In the data rows, zero lies at 4.5, halfway between 4 and 5.
Here are some points, each followed by its number:
[2 2 4 3 3 4 5 4] 0
[5 4 5 2 4 5 4 5] 1
[6 3 5 0 4 3 5 5] 2
[3 4 4 3 3 4 3 5] 3
[6 3 5 1 3 5 6 4] 4
[7 6 4 5 5 4 7 4] 5
[3 3 4 0 5 2 3 4] 6
[4 5 5 8 5 5 5 5] 7
[6 7 4 2 6 4 4 4] 8
[6 7 4 3 5 4 6 4] 9
[5 8 5 6 4 7 2 5] 10
[4 4 4 5 4 4 3 6] 11
[5 4 5 0 5 3 4 5] 12
[5 7 5 9 5 7 3 6] 13
[4 7 5 8 5 6 1 6] 14
[2 2 4 3 3 4 6 4] 15
[6 6 4 2 7 2 1 5] 16
[4 4 5 0 3 5 3 5] 17
[5 3 5 6 5 8 8 6] 18
[4 3 4 4 4 3 6 4] 19
[5 4 5 0 4 3 3 5] 20
[3 3 4 0 5 2 3 4] 21
[2 2 4 3 5 3 4 3] 22
[5 5 4 8 3 5 4 5] 23
[1 4 4 6 4 4 5 5] 24
[6 2 4 1 3 5 5 4] 25
[4 4 4 6 4 6 2 5] 26
[5 5 4 8 3 5 4 5] 27
[4 2 4 2 3 5 5 4] 28
[7 5 5 7 3 5 7 3] 29
[6 5 4 0 4 5 4 5] 30
[6 6 5 8 5 6 6 4] 31
[5 8 5 7 5 6 2 5] 32
[4 5 4 3 6 3 3 5] 33
[6 9 5 9 5 7 2 4] 34
[5 3 4 6 4 5 8 4] 35
[6 2 5 3 4 5 6 4] 36
[5 1 4 3 4 9 5 5] 37
[4 3 5 0 5 4 4 4] 38
[3 4 4 0 6 2 2 5] 39
[5 4 4 0 8 3 2 5] 40
[4 4 4 3 6 3 3 5] 41
[7 3 4 7 4 6 9 4] 42
[6 8 5 1 6 4 3 4] 43
[7 7 5 8 5 6 7 4] 44
[5 3 5 3 2 4 3 5] 45
[4 4 5 0 6 3 4 5] 46
[5 7 5 9 4 7 6 5] 47
[4 3 4 0 5 2 2 4] 48
[4 4 4 3 6 2 3 5] 49
[5 3 5 4 2 5 4 5] 50
[5 5 5 4 4 6 4 6] 51
[8 7 4 9 4 5 7 3] 52
[7 6 4 8 4 5 7 4] 53
[5 8 4 9 4 7 7 4] 54
[4 9 5 9 5 7 1 6] 55
[5 6 5 3 4 3 4 4] 56
[0 4 4 8 4 3 4 4] 57
[0 5 5 9 3 1 4 4] 58
[4 2 4 1 5 4 5 4] 59
[7 4 4 5 3 6 8 4] 60
[4 2 4 1 4 4 6 4] 61
[0 4 4 4 4 2 3 4] 62
[3 4 4 5 6 2 5 4] 63
[8 5 4 8 5 4 7 4] 64
[6 4 5 5 3 5 6 4] 65
[6 9 5 6 6 6 4 4] 66
[7 5 4 5 4 6 8 5] 67
[2 4 5 3 3 3 3 3] 68
[5 7 5 9 4 7 5 4] 69
[3 3 5 2 5 5 5 5] 70
[5 5 5 2 4 3 4 4] 71
[0 6 4 9 4 3 4 4] 72
[5 2 4 2 5 5 5 4] 73
[4 4 4 4 4 4 5 5] 74
[4 3 5 5 6 7 8 5] 75
[5 3 4 6 4 5 7 4] 76
[3 3 4 0 5 2 2 4] 77
[6 8 5 8 4 6 2 5] 78
[3 3 4 2 4 5 5 5] 79
[6 4 5 3 3 5 3 5] 80
New points follow, each followed by the numbers of its three nearest points above, looking only along the 2 directions in which the numbered points spread most, nearest first.
[0 5 5 9 3 1 4 4] 58 72 10
[3 5 4 0 6 2 2 4] 39 40 77
[6 6 5 5 5 5 5 4] 51 9 24
[5 4 5 3 6 5 6 6] 19 50 74
[4 4 4 5 4 4 6 4] 9 50 51
[5 5 4 2 6 2 1 4] 16 62 49
[7 2 5 6 3 5 8 4] 60 67 18
[4 5 5 0 6 3 3 5] 40 20 46
[5 8 5 9 5 7 0 6] 55 14 34
[4 7 5 8 4 6 2 6] 32 78 72
[7 3 4 6 4 5 8 4] 60 67 18
[0 5 4 8 4 3 3 4] 58 57 72
[5 5 5 0 4 5 1 5] 40 49 68
[4 4 5 6 5 5 5 5] 51 9 24
[5 5 5 0 7 5 5 5] 30 70 0
[6 5 5 9 5 5 6 5] 31 44 53
[5 4 5 6 5 7 6 6] 5 65 76
[3 3 4 1 5 4 6 4] 59 2 30
[5 4 4 0 8 3 2 5] 40 48 39
[4 4 4 3 6 3 5 5] 45 71 1
[3 5 4 0 6 2 2 4] 39 40 77
[4 4 5 6 5 6 3 6] 26 24 57
[6 7 4 7 5 5 7 5] 31 53 64
[0 3 4 3 3 2 5 5] 22 71 68
[4 1 5 3 4 7 6 5] 36 37 4
[5 4 4 0 5 4 5 4] 59 2 30
[5 9 5 9 5 7 0 5] 55 34 14
[5 3 5 6 5 5 4 6] 51 9 24
[5 3 5 6 4 9 5 6] 5 76 29
[4 3 4 4 4 4 6 4] 19 50 74
[7 5 5 4 4 5 6 3] 65 76 5
[6 6 5 4 3 4 4 4] 51 24 9
[7 7 5 5 4 5 6 5] 5 65 7
[5 7 5 7 5 6 1 5] 72 32 10
[4 4 4 2 6 2 4 5] 22 17 68
[6 2 4 2 4 5 6 4] 4 36 25
[7 7 5 9 4 6 7 3] 52 44 54
[7 2 5 4 3 5 7 4] 37 36 75
[4 4 5 3 4 6 4 5] 80 74 50
[2 5 5 0 5 4 3 4] 40 39 48
[4 2 4 0 5 4 5 4] 2 59 38
[7 7 5 7 5 6 6 4] 31 53 44
[5 0 5 4 3 8 6 6] 37 36 75
[5 3 5 3 2 4 3 6] 45 1 71
[5 4 5 1 3 5 2 5] 22 71 17
[4 1 5 3 3 7 5 5] 36 37 4
[2 3 4 6 4 4 6 4] 9 51 50
[6 2 5 6 3 8 5 6] 76 35 5
[5 5 6 0 3 4 3 4] 17 22 20
[7 2 5 4 4 5 7 4] 37 36 75
[5 1 5 4 4 8 5 5] 37 36 75
[6 8 5 4 6 5 4 4] 26 24 57
[7 7 5 9 3 6 4 4] 69 47 54
[5 5 5 2 4 4 3 5] 3 71 41
[5 4 4 0 5 3 4 5] 12 38 17
[6 2 5 3 4 5 6 4] 36 37 4
[4 4 4 1 5 3 2 4] 40 20 46
[5 2 5 5 4 8 5 6] 65 76 5
[4 3 4 7 5 4 7 4] 5 65 76
[5 9 5 9 5 7 0 5] 55 34 14
[6 6 4 2 7 2 2 5] 62 16 49
[4 5 5 6 5 6 3 6] 26 57 24
[6 4 4 3 4 4 6 4] 19 36 50
[4 9 5 9 5 8 0 6] 55 34 14
[5 4 4 0 4 4 5 4] 59 2 30
[6 6 4 2 7 2 2 5] 62 16 49
[7 7 4 9 4 7 7 4] 52 54 44
[7 4 4 5 4 6 8 4] 60 67 35
[5 6 4 2 6 2 1 4] 16 62 49
[4 4 5 1 6 3 4 4] 17 22 20
[5 2 5 7 3 9 5 6] 29 64 5
[4 5 3 5 6 2 4 4] 11 63 56
[6 7 5 3 5 4 5 4] 51 9 74
[3 4 4 0 6 2 2 4] 39 77 40
[4 3 5 0 4 5 3 5] 12 38 17
[8 2 5 3 4 6 6 5] 37 36 75
[5 7 5 7 5 6 1 6] 72 32 14
[6 2 5 4 4 5 6 4] 37 36 19
[5 4 4 0 4 4 5 4] 59 2 30
[5 6 4 5 5 3 6 4] 51 9 24
[7 6 4 6 5 4 7 4] 5 29 76
[4 4 5 0 5 4 4 3] 12 17 38
[6 5 3 7 4 4 8 4] 29 64 18
[6 5 5 3 5 5 5 5] 50 74 9
[6 4 5 5 3 4 6 4] 65 5 76
[3 4 4 0 6 2 2 4] 39 77 40
[6 2 5 4 4 5 6 4] 37 36 19
[4 6 5 2 3 4 1 5] 62 16 33
[6 6 4 8 5 5 6 4] 31 53 44
[7 3 5 8 3 5 7 4] 29 18 64
[6 8 5 9 5 7 1 5] 34 78 55
[4 5 4 3 6 3 2 5] 62 33 43
[6 4 4 1 5 4 2 3] 22 17 20
[5 3 4 6 4 5 7 4] 76 75 65
[4 1 4 2 4 4 6 4] 25 61 4
[4 4 5 4 6 5 5 6] 74 9 80
[8 2 5 6 3 5 8 4] 60 42 18
[5 3 5 2 5 5 5 5] 15 79 73
[5 4 4 4 5 4 6 4] 50 19 9
[4 6 3 9 5 4 7 3] 31 44 47
[7 3 5 2 4 5 6 5] 36 37 4
[4 5 4 5 5 2 3 4] 11 43 63
[4 2 4 1 4 4 6 4] 61 25 2
[5 1 5 4 3 8 5 5] 37 36 75
[6 6 4 2 7 2 1 5] 16 62 49
[6 7 5 2 5 5 5 4] 74 80 50
[6 6 4 2 7 2 1 5] 16 62 49
[6 3 3 4 4 4 8 4] 37 36 75
[7 6 4 8 5 5 7 5] 53 44 31
[5 2 5 4 3 5 5 4] 19 50 36
[0 4 4 8 3 4 4 4] 57 26 58
[4 4 5 6 5 6 3 6] 26 24 57
[6 8 5 8 4 7 1 5] 78 32 14
[9 7 4 9 4 5 7 3] 52 44 54
[1 8 4 9 4 7 5 4] 13 78 34
[2 3 4 6 5 5 6 3] 9 51 50
[4 3 4 4 4 4 6 4] 19 50 74
